128 stands for zero in the data rows.
Here is a table of points, one per row:
[131 131 125 138 107 145 151 115 134 203 158 141 131 114 167 134 120 127
  97 160  83  96 146  82 145 109 150 143 121 125 131 150  72 142 156 157
 121 153]
[ 87 103 144 108 115 183 133 105 136 134 130 146  95 112 113 128 155 145
  94 117  98  91 141 111 127 102 132 168 133 159 146 154 123 141  86 126
 151 122]
[126  92 162 160 140 111 113 141 118 124 153 148 118 145 146 145  83 136
  96 100  90 123 161 155 129 102 168 119 130 128 139  95 146 162  80  85
 108 117]
[124 127 130 120  78 128  97 159  84 129 101 100 125 136 139 132 125 144
 141 111 131 143 180 108 107 153 138 215 107 119 142 146 132 161 115 114
 112 103]
[138 127 131 129 111 136 186  88 189  90 128 109 104 167  84 157 150 139
  78 120  96 154 130 144 172  89 136 165 140 133 111 140 150 108 129 122
 130 144]
[136 147  99 119 157 136 156 157 143  82 107 119 102 144 141 114 101 137
 170 121 127 153  83 136 129  85 118 100 121 134 144 126  72 105 129 176
 118 131]
[156 122 157 111 112 145 162 124 153 123  87  97 137 104 147 113 144 108
 153 129 138 137 127  94 119 157 116 144 119 108 138 107 148 158 106 159
  97 147]
[126 113 118 134 135 106 104 111 161 131  87 118 106 160 142  81 128 128
 104 131 111 127 144 126 129 167 136  96  91 134  87 131 126 119 131 120
 176 122]
[130 102 144 160 147 139 151  98 121 157 122 153 120 141 150 198 113 109
 143 114 175 114 139 150 131 122 149 144 112 151 113 127  79 118  89 110
 162  89]
[135 155 157 141 119 112 129  90 104  97 104 167 168 152  80 131 123 161
 144 104 146 144 166 136 163 127 165  71 138 188 125 113 128 181 147 136
 110  79]
[120  95 128 146 103 144 131 109 141  78 134 106 132 162 105 169 166 122
 133 153  90 104  94 138 141 174 122  97 124 128 144 103 164  83 139  95
 151 147]
[164 115 149 119 112 157 115 114 112  98 162 117 124 135 114 154 109 111
 111 138 127  73 140 118 142 138 124 102 154 123 108 145 136 155 141 123
 115 108]
[132  86 157 110 160  76 136 129 139 150 138  96 115 103 160 129 137 158
 150 136 135 132 119 119 124 149 137  87 134 109 111 139 132 117 108 175
 123 163]
[161 116 136 129 137  97 132 148 122 110 135 149 155 118 129  91 164 120
 126  83  96 102  99  89 184 129 164 142 110 130 136 157 135  93 143 112
 133 143]
[112 150 149 102 152 112  94 130 124 146 113 125 145 132 120 113 142 115
 116 127 168 161  91 117 118 101  97 121 104  99 110 130 136 101 150 149
 159 143]
[174 182 136 126 147  97 129 182  99 117 142 104 128 160 133 100 122 115
 115 188 161 124 131 136 127 146 135 137 117 134 147 128 168  85 152 142
 129 140]
[105 110 144 131 132 161 130 167 140 155 170 131 117 189 140 154 143 153
 109 117 133 121 108 146 124 138 153 115 100 159 136 135 124 129 155 142
 109 105]
[161 123 100 127 145 128 104 123 128 128 109 133 139 102 166 140 160 160
 104 119 144 143 117  93 102 126  75 127 127 126 132 131 123 142 117  93
 137 149]
[116 120 119 168 126 132 136  99  92 104 159 161 131 162 130 105 145 138
 131 114  96 141 146 159  95  99 122 145 141  95 135 130 180 127 123 166
 139  91]
[141 148 129  90 107  98 107 102 142 121 147 128  90 143 144 121 131 144
 148 106 113 113 136 112 132 125  87 107 142 145 130 128 150  80 150 170
 120 152]
[121 142 105 119 135 112 109 116 129 124 129 149 111 120  99 146 140 123
 118 109 172 204 158 127 120 127 149  74 128  94 151  96 125  97 117  79
 103  90]
[140 148 138 114 125 107 125 118 135 146 128  95 104 100 163 108 106 118
 141 161 156 153 123 115 103 109 108 153  78 117  99 103 122 154 150 119
 156 127]
[127 127 118 135 114 126 111  90 151  95 154 129 152  72 101 123 141 169
 119 123  93 106 108 142 128 153 116 157 111 136 160 155  96 125 120 132
 168 160]
[124 121 152 147 106 175 130 118 120 135 106 127 157 148 131 150  67 136
 141 120 133 104 133 117 151 111 156 119 152 107 183 152 166 145 101 158
 148 132]
[ 77 149 155 131 144 103  84 164 123 139 105 145 100 136 103 153 131 111
 138 136 123 111 120 142 143 129 107 152 119 145 139 126 104 156 118 164
  92  77]
[106 150 117 139 130 137 145 134 114 127 140  73 107 126 121 107 144 140
 155 105 165 129 114 119 132 130 112 104 189 157 120 119 113 126 114 140
 129 159]
[155 123 183 132 122 116 148 149 123 132 144 106 155  46 119 135 169 155
  95 140 148 100 130 101 107 125 105 139 137 121 111 144 112 109 130 104
 116 121]
[119 151 177 141 122 153 128 131 143 149 104 150 157 142 154 153 155 153
 112 117  61 153  98 122 154 147 112 106 127 156 114  96 205 137 154  83
 117 101]
[121 136 121 137 137 161 140 127 108 154 134 115 125 143 134 127  85 164
  85 132 180 117 134 193 134  94 142 132  97 126 100 135  88 121 102 132
 139 102]
[144 179 109 143 128 121 131 153 133 112 122 164 132 141 118 110 117 114
 193 123 149 139 126 114 140 143 117 110  89  58 108 165 142 121 139 115
 115 161]
[151 113 122 153 121 118  97 131  88 132  91 129  89 156  72 109  68 159
 137 116  89 161 141 104  77 137 119 106 134 112 113 133 135 105 115 102
 105  99]
[140 126 123  99 132 137  72 139 141 114 136 127 118 147 130 133 114 177
 135 140  91 186 126 129 116 145 147  84  87 113 130 136 118  94 136 105
  96  93]
[ 88 102 158 125 123 118 140 137  83 138 168 109  91 151 127 104 136 157
 122 164 158 188 106 124 116 131 121 116  94 121 129 104 104 116 123 147
 140 129]
[149 160 109 128 124 166 120 112 117 148 149 168 127 134 137 100 125 128
 126  71 102 106 120 146  81 142 157 174 155 132 104 113 181 143 134 143
 121 140]
[ 90 115 131 101 125 124 148 138 147 144 129 152 183  86 130 128 106 146
 110 118 127 101 149  74 164 153  87 136 174 118 151  76 103 117 171 140
 189 130]
[130 196 166 141 125 167 162 147 172 119 177 156 137 148 116  83 147 135
 126 142 148  87 113 165 126 105 111 125 170 136 131 124 176 133 118 112
 156 119]
[ 76 110 142 134 110 114 170 101 127  95 136 152  97 105 173 173  83 117
 103 109  99 101 146 108  68  93 158 152 153 157 142 127 107 153  99 107
 107 118]
[101  62  92 119 146 124 125  86 152  87 143 118 144 130 120 116 130 116
 159 143 112 129 132 133 171  80 113 127 116 149 114 114 132 150 109 124
 132 122]
[142 153 117  91  83 134 156 131 169  75 107 176 141 123 132 117 139 106
 107 155 108 119  81 124 112 156 141  85 138 126 120 148 162 114 124 127
 128 148]
[142 166 158 111 154 121 160 125 121 151 130 148 133 155 113 137 142  94
 125  92 135 121 149  81 115 147 119 122 159  96 125 135 141  94 132 107
 119 137]
[ 89 138 112 121  95 163 125  97 111 127 157 139 121  72 130 123 129 100
 146  87 111 105 111 126 151 125 138 119 101 133 159  99 150 127 134 107
 112 159]
[123 135  91 124 140  99 143 131 107 149 131 128 149 147 154 127 118 134
 101 208 130 109 109 119 117 144  83 107 130 108 114 186 108 134 100  85
 102 129]
[112 106 135 126 139 143 112 146  85 105 125 175 109 109 126 111  93 107
 148 168 166 174 136 147 117 150  96 108 135 120  98 167 126 100 139 132
 102 112]
[130 163  83  69 146 129 137 170 135 123 130 113 125  98  85 188 130 140
 125 143 120 154 144 115 138 117 142 129 165 136 138  94 164 110 109 103
 128 129]
[155 111 120 158  91 136 156 139  99 107  60 121 102 119 135 171 126 102
 107  59 148 153 117 158 104  90  97 119 131 144 146 128 105 165 143 153
 148 115]
[137 115  66 158 136 125  93 109 148 153  74 174 108 134 143 140 156 131
 115 129 183 145 164 165 120  84 170 135 171 133 132 164 118 114 166 167
 128 125]
[135 111 101 104 119 169  91 108 154 128 114 129 172 175 133 106 130  86
 125 142 100 109 123 107 139 115 146  95 123 138 155 114 140 104 133 124
 132 174]
[120 103 110 162 151 148 142 107 114 112 128 116 100 127 102 145 123 125
 115  97 163 140 157 146 158 154 108 127 136 147 139 140 154 115 115 157
  38  79]
[104 103 130 101 100 112 161 104 115  98 147 106  96 116 140 183 130 128
 137 137 109 106 143 181 135 100 120 149 132 128 146 133 140 142 115  98
 118 105]
[140 149 124 125 122 138 136 156 119 126 146 119 123 120 170 139 161 110
 133 120 115 138 208 122  89 126 137 114 181 124 129 120 139 148 126 172
 140  77]
[ 98 128 137 171  64 120 123 158 156 148 137 118 133 134 140 140 118 136
 155 145 185 158 124 166 139 163 149 152 143 137 110 117 130 118 111 141
  91 101]
[ 99 111 112 170 131 192 169 105 142 128 114 146 123  88  95 132 143 130
 158 132 111 123 124 127  95  92 152 131 115 159 140 148 170 117 155 116
 166 128]
[161  61 134 107 132 106 120 133 135 163 168 112 155 124 105 140 125 116
 129 151 163 167 123 114 131 135 103 139 135 164 152 115  93 142 102 130
 141 141]
[150 137  90 185  99 111 116 101 118 110 128 159 123  92 117 134 124 124
 110 148  99 126  72 131 198 158 130 119 100 136 149 111 132  93  41 157
 149 123]
[168 164 157 129 146 144  98 152 123 161 136 122 105 166 139 100 128 101
 120 149 138 157 123 131 167 141 147 127 139  94 149 117 119 199 167 131
 155  71]
[126 104  86 147 137 100 122 170 117 118 133 136 162 143 135 146 122 137
 117 162 185 127  92  91 138 121  97 148 114 135 112 121 114 151 119 143
 126 149]
[167 103 122 114 130 127 130 121 102 109 107 133 156 132 118 102 164 150
 139 169 118  90 133 122 131 129 120 131 116 114 139  64  88  82 121 104
 100 126]
[ 96 114 126 162 110 108 121  98 132 125 128 125 125 123  89 165 192 118
 132 119 105 132 132 114 137  95 139  83 118 139 142 159 105 144  88 140
 131 146]
[159 139 106  82 185 137 156 134 170 123 103  73 138 150 156 110 155 161
 134 118 133 119 140 145 162 139  97 143 131 102 145 151 135 131 100  75
 180 146]
[118 129 135 135 148  76 130 141 141  93 118 113 144 144 120 123 112 132
 115 124 143 147 112 114 131 183 111  84  96 120 145 116  89 144 132 125
 106 134]
[144 143 117 107 123  86 111 183 126 185 142 135 133 115  91  99  96 130
 139 129 140 119 151 163 109 128 114 142  61 157 151 114 122 137 143 123
 159 123]
[116 114 167 147 147  90 102 138  84 145  85 139 121 129 155 142 123 139
 116 149 114 162 175 146 122 141 115 149 171 118 149 116  74 159 136 102
 144 188]
[120 127 134 121 115 142  92  97 123  76 129 110 145 110  77 144 129 126
 130  99  82 115 111 128 135 125 152 183 152 133  83 143 104 105 117 130
  98 167]
[126  86 108 141  99 141 110 166 144 123 125 117  97 120 113 106 139  97
 120 173 103 150 158 142 111 116  72 122 123 105  70  98 110 102 134  99
  84 165]
[124 128  93 119 147 113 101 106  97 134 145 110 154 114 148  83 102  69
 195  85 137 151  93 142 139  99 107 145 135 163 105 167  66  99 133 116
 137 123]
[ 97 146 106 156 199 129  93 137 131  82 107 126 145 147 117 146 122 102
 130 116 112 188 150 140 140 140 112 104  71 156 115 117 141 110 142 165
  97 147]
[ 83  76 112  69 138 127 121 137 112 159 100 127 118 126 117 160 125 110
  96 122 117 102 137 161 113 146 171  94 152  93  85 120 133 172 128 156
 148 124]
[149 106 145 149 135 102 119 132 176 154 108  69 168 121 123 105 132 109
 119 148 123  80  94 110  98 117 130 157 136 112 138 121 104 153 181 133
 142 111]
[105 125  86 170 150 141 132 143 136  74 143 166  79 131  98 122 137 140
 149 126 148 152 115 103 134 148 176 102 127 132 117 102 160 113 149 109
  98 149]
These points spread out most along one direction. Take the direction at right angles to it along which they spread out most. Then take the direction at right angles to both along which they spread out most. Go by this last direction. For each point below, how far along it does it lie, from 0 to 99? 50 is the average, and the first point above lies past it. One standard deviation of the points above along it is 16.
[123 135  91 124 140  99 143 131 107 149 131 128 149 147 154 127 118 134
 101 208 130 109 109 119 117 144  83 107 130 108 114 186 108 134 100  85
 102 129] 61
[106 150 117 139 130 137 145 134 114 127 140  73 107 126 121 107 144 140
 155 105 165 129 114 119 132 130 112 104 189 157 120 119 113 126 114 140
 129 159] 52
[ 87 103 144 108 115 183 133 105 136 134 130 146  95 112 113 128 155 145
  94 117  98  91 141 111 127 102 132 168 133 159 146 154 123 141  86 126
 151 122] 69
[155 111 120 158  91 136 156 139  99 107  60 121 102 119 135 171 126 102
 107  59 148 153 117 158 104  90  97 119 131 144 146 128 105 165 143 153
 148 115] 59
[ 88 102 158 125 123 118 140 137  83 138 168 109  91 151 127 104 136 157
 122 164 158 188 106 124 116 131 121 116  94 121 129 104 104 116 123 147
 140 129] 51
[101  62  92 119 146 124 125  86 152  87 143 118 144 130 120 116 130 116
 159 143 112 129 132 133 171  80 113 127 116 149 114 114 132 150 109 124
 132 122] 45
[124 128  93 119 147 113 101 106  97 134 145 110 154 114 148  83 102  69
 195  85 137 151  93 142 139  99 107 145 135 163 105 167  66  99 133 116
 137 123] 56
[105 125  86 170 150 141 132 143 136  74 143 166  79 131  98 122 137 140
 149 126 148 152 115 103 134 148 176 102 127 132 117 102 160 113 149 109
  98 149] 9
[156 122 157 111 112 145 162 124 153 123  87  97 137 104 147 113 144 108
 153 129 138 137 127  94 119 157 116 144 119 108 138 107 148 158 106 159
  97 147] 59
[127 127 118 135 114 126 111  90 151  95 154 129 152  72 101 123 141 169
 119 123  93 106 108 142 128 153 116 157 111 136 160 155  96 125 120 132
 168 160] 60
[130 102 144 160 147 139 151  98 121 157 122 153 120 141 150 198 113 109
 143 114 175 114 139 150 131 122 149 144 112 151 113 127  79 118  89 110
 162  89] 68
[105 110 144 131 132 161 130 167 140 155 170 131 117 189 140 154 143 153
 109 117 133 121 108 146 124 138 153 115 100 159 136 135 124 129 155 142
 109 105] 48
[ 90 115 131 101 125 124 148 138 147 144 129 152 183  86 130 128 106 146
 110 118 127 101 149  74 164 153  87 136 174 118 151  76 103 117 171 140
 189 130] 78
[144 143 117 107 123  86 111 183 126 185 142 135 133 115  91  99  96 130
 139 129 140 119 151 163 109 128 114 142  61 157 151 114 122 137 143 123
 159 123] 65
